Each named move below is a turn or a mirror, shown by a few rows before and after it. Which moves, in which order, take the first row of each later pair to the second? The first pair is answered.
move Q333:
[ 0.40  1.46 -2.08  1.78  1.27  1.18 -0.15 -0.87 -1.00 -0.06 -2.10  0.54
 -0.79 -1.30 -0.18 -0.87  2.03  0.58  1.83  1.45  0.88 -0.90 -0.11 -0.76
  0.82  1.22 -0.91] |-> [ 0.26  1.19 -1.97  1.84  1.23  1.43 -0.35 -0.96 -0.82  0.34 -1.80  0.39
 -0.92 -1.19 -0.15 -0.67  2.08  0.35  1.72  1.69  1.09 -0.81 -0.28 -1.11
  1.05  0.99 -1.33]
[ 0.27  0.33 -0.16  0.40 -1.56 -1.19 -0.89 -0.43 -0.64  2.55  0.22 -0.43
  0.11  0.15  0.04 -0.71 -2.49  1.24 -1.43 -0.58 -0.91 -0.59 -1.46  0.83
 -0.92 -1.31  0.11] |-> [ 0.27  1.54  0.45 -0.54 -1.34 -1.51  0.81 -1.03 -0.56  2.09  0.94  0.18
  0.84  0.82 -0.41  0.10 -1.70  0.40 -1.61  0.70 -1.17 -0.14 -1.37  0.71
 -0.69 -0.44 -0.68]
[ 0.07  1.35  0.44  0.32  0.16  0.17 -0.30 -0.11  0.30 -0.74  0.81  0.16
 -0.16 -1.02  0.36  0.35  0.04  0.14  0.35  1.59  0.25 -0.20  0.43  0.17
  0.62  0.45 -0.33] |-> [ 0.08  0.20  0.31  0.86  0.04  0.71 -1.32  0.27  0.28 -0.49  0.20  0.05
 -0.63 -1.54  0.89 -0.32 -0.12  0.06  0.57  0.58  0.41 -0.61  0.36 -0.01
  0.29  0.06  0.33]
move Q192:
[ 0.10 -0.77  0.89  0.53 -0.09 -0.23 -2.08  0.30  0.46 -0.82  0.96 -0.65
 -0.18  0.73  0.94 -1.16 -0.74  1.15 -1.71  0.26  0.68  0.29 -0.07  0.59
  0.20  0.78  0.12] |-> [ 0.22 -0.42  1.02  0.43 -0.36 -0.41 -1.52  0.03  0.48 -1.15  1.39 -0.77
  0.19  0.68  0.40 -1.20 -0.87  1.15 -1.82  0.35  0.37  0.49 -0.07  0.94
  0.27  1.01  0.09]
[ 1.57  0.57 -1.42  0.78  0.40  1.29 -2.67  0.65  0.64 -0.37  0.26 -0.98
 -0.87 -0.99  0.32 -1.68  1.51 -0.18  0.88  0.40  1.00 -1.75 -0.61  0.91
 -0.26  0.74  0.81] |-> [ 1.51  2.49 -0.21  0.36 -0.34  0.06 -0.57 -0.09 -0.11 -0.88  0.95 -0.76
  0.27  0.51  0.10 -0.95  1.92 -0.58  0.60  1.82  0.71 -1.32 -0.57  0.78
  0.24  1.99 -0.67]
[-1.12  2.49  2.04 -0.94 -1.23 -1.19  0.67 -1.80 -1.10 -0.38  1.94 -0.15
 -0.23  0.96 -0.85  1.84  1.02  0.24  0.67  3.10  0.28  0.53 -0.46 -0.42
  1.06  0.53 -1.77] |-> [-1.18 -1.75 -0.56 -0.19  0.20  1.24 -3.24 -0.04 -0.36  0.94 -0.56 -0.35
 -2.48 -1.99  0.06 -0.81 -0.24  0.77  1.66 -1.18  0.71 -0.58 -0.93 -0.62
  0.05 -2.95  0.96]
move Q568:
[-0.22  0.53  0.03 -1.38 -0.57  0.21 -0.39 -1.69 -0.48  0.22  0.61  1.51
  0.45  2.58  0.07 -0.81 -0.35 -0.26 -0.70  0.85 -0.63 -0.10 -0.07  0.55
  0.98  0.98 -1.52] |-> [ 0.07  0.54 -0.51 -0.61 -0.14  0.98 -1.78 -1.74 -0.63 -0.06  0.46  1.72
 -0.47  1.23  0.33 -2.14 -0.30 -0.11 -0.33  1.01  0.32 -0.78 -0.04  0.57
  1.11  0.62 -0.80]
[-0.32 -2.10 -0.23 -0.61 -0.05 -0.01 -0.66  1.34  0.44  0.59 -0.89 -0.33
 -0.11  0.25 -0.09  0.00 -1.34  0.18 -0.15 -2.80 -0.50  0.53 -0.44  0.22
 -0.89 -1.28  1.17] |-> [-0.14 -0.37  1.24 -0.94 -0.59 -1.00  0.69  0.81  0.07 -0.18  0.64 -0.12
  1.08  2.00  0.13  1.26 -1.34  0.34 -0.89 -1.43 -0.96  1.37 -0.18  0.23
 -0.87  0.19 -0.12]
[ 0.60  1.60  1.36 -1.58 -1.14  0.29 -0.26 -2.69 -1.06 -0.15  0.74  1.53
  0.06 -1.62  2.77  1.25 -3.11 -0.88  0.79  1.86 -0.58 -1.16  0.90 -0.77
  1.02  0.05  0.30] |-> [ 0.40  0.91  0.52 -1.06 -0.73  0.88 -1.30 -2.24 -1.02  0.28  0.08  1.98
 -0.63 -2.59  2.95  0.52 -3.01 -0.67  1.27  1.21 -0.54 -1.36  0.73 -1.00
  1.13 -0.72  0.81]
Then:
(2 to 3 moves a pair)
[ 1.82 -0.57 -0.09  0.20 -1.42  1.35  3.07  2.85  0.13  0.59 -0.26 -0.19
  2.55 -0.24 -3.48  1.51  4.81 -1.32  0.58  0.68 -1.12 -1.55 -1.55  1.84
 -1.22  1.39 -0.96] |-> [ 1.75 -1.03  0.48 -0.63 -1.94  0.71  3.15  2.95  0.55  0.88 -0.01 -0.18
  2.93  0.51 -3.53  1.63  4.02 -0.95  0.28 -0.27 -1.38 -1.36 -1.06  1.99
 -1.58  1.25 -0.91]  Q192, Q568
[ 0.21  2.07 -0.46 -1.09  0.48 -0.36  3.96  0.32  0.61  0.27  0.87  0.10
  0.59  0.31 -1.81  2.83  1.94 -1.35 -1.60  0.40  0.95 -0.40  0.23  0.17
 -1.68  1.68 -0.67] |-> [-0.41 -0.07 -0.62 -1.80  0.02 -0.14  3.51  1.41  0.96  0.75  0.56  0.15
  0.37  0.61 -1.97  3.30  1.05 -1.13 -1.22 -1.92  0.63 -0.16 -0.09  0.53
 -2.43  0.57  0.13]  Q192, Q568
[ 0.60 -5.93 -1.19  0.56  0.95  0.71  0.13  1.87 -2.60 -0.94 -0.68 -0.93
  1.47 -0.08 -1.52  0.42  1.24  0.15  1.30 -2.33 -1.68  1.15 -1.86  0.03
 -0.73 -1.77 -0.04] |-> [ 0.67 -5.83 -0.43  0.49  0.13  0.30  0.52  1.85 -2.57 -0.90 -0.18 -1.31
  1.91  0.81 -1.40  0.84  0.60  0.36  0.61 -2.79 -2.01  1.60 -1.34  0.27
 -1.12 -1.58 -0.16]  Q568, Q192
[ 0.79 -0.65 -1.63  1.39  1.17  1.42 -2.09  1.04 -0.24  1.04  0.05 -0.66
 -0.53 -1.48 -0.21 -1.47  1.08  1.44 -0.20 -0.76  0.71 -0.79  0.34  0.62
  0.35 -0.31  0.65] |-> [ 1.08  1.03 -1.29  1.47  1.35  1.30 -1.68  0.52 -0.70  0.40  0.16 -0.53
 -0.31 -1.68 -0.34 -1.23  1.76  1.39 -0.34  1.13  1.15 -1.00  0.44 -0.04
  0.44  1.04 -0.40]  Q192, Q568
[-0.02  1.54  0.46 -1.34 -0.57 -1.06  0.48  1.31 -0.14 -0.30  0.71 -0.87
  0.90  0.08 -2.06  1.07  0.76 -1.26  0.53  1.83 -0.32  1.05  1.55  0.95
  0.93  3.62  0.38] |-> [ 0.06 -0.20 -1.82 -0.30  0.68  0.50 -2.50  2.19  0.09  0.24 -1.20 -0.60
 -0.82 -2.91 -1.92 -0.55  0.69 -1.09  1.56  0.49  0.51 -0.33  1.43  0.69
  0.72  1.71  1.64]  Q568, Q568
[-0.26  3.29  1.05 -0.82 -2.19 -0.43  0.09 -2.46  1.56 -1.27  0.71  0.78
  0.89 -0.51  0.68  0.40  0.44 -1.99 -1.58  1.18 -0.20  1.98  0.90  0.20
  2.09  0.40 -1.40] |-> [-0.60 -0.67 -0.35 -1.87 -1.97  0.34 -0.39 -0.14  2.47  0.44 -0.66  0.82
  0.29 -0.98  0.59  0.40 -1.25 -2.05 -0.79 -3.76 -0.74  1.90  0.49  0.68
  0.79 -2.55  0.59]  Q192, Q568
[ 0.69  4.25  1.03 -0.56 -0.77 -0.93  0.43 -2.57 -0.46 -1.29  2.68  1.05
  1.68  0.49  0.75 -0.55  0.79 -0.70 -1.13  3.15  0.74 -0.35  0.48 -0.25
  0.98  1.52 -0.61] |-> [-0.03 -2.28 -1.35 -1.93 -0.20  0.23  0.05  0.99  0.17  1.12  0.50  1.05
  0.32 -0.45  0.64 -0.38 -1.70 -1.25  0.55 -4.38 -0.67  0.33  0.04  0.01
 -0.97 -3.20  2.11]  Q192, Q568
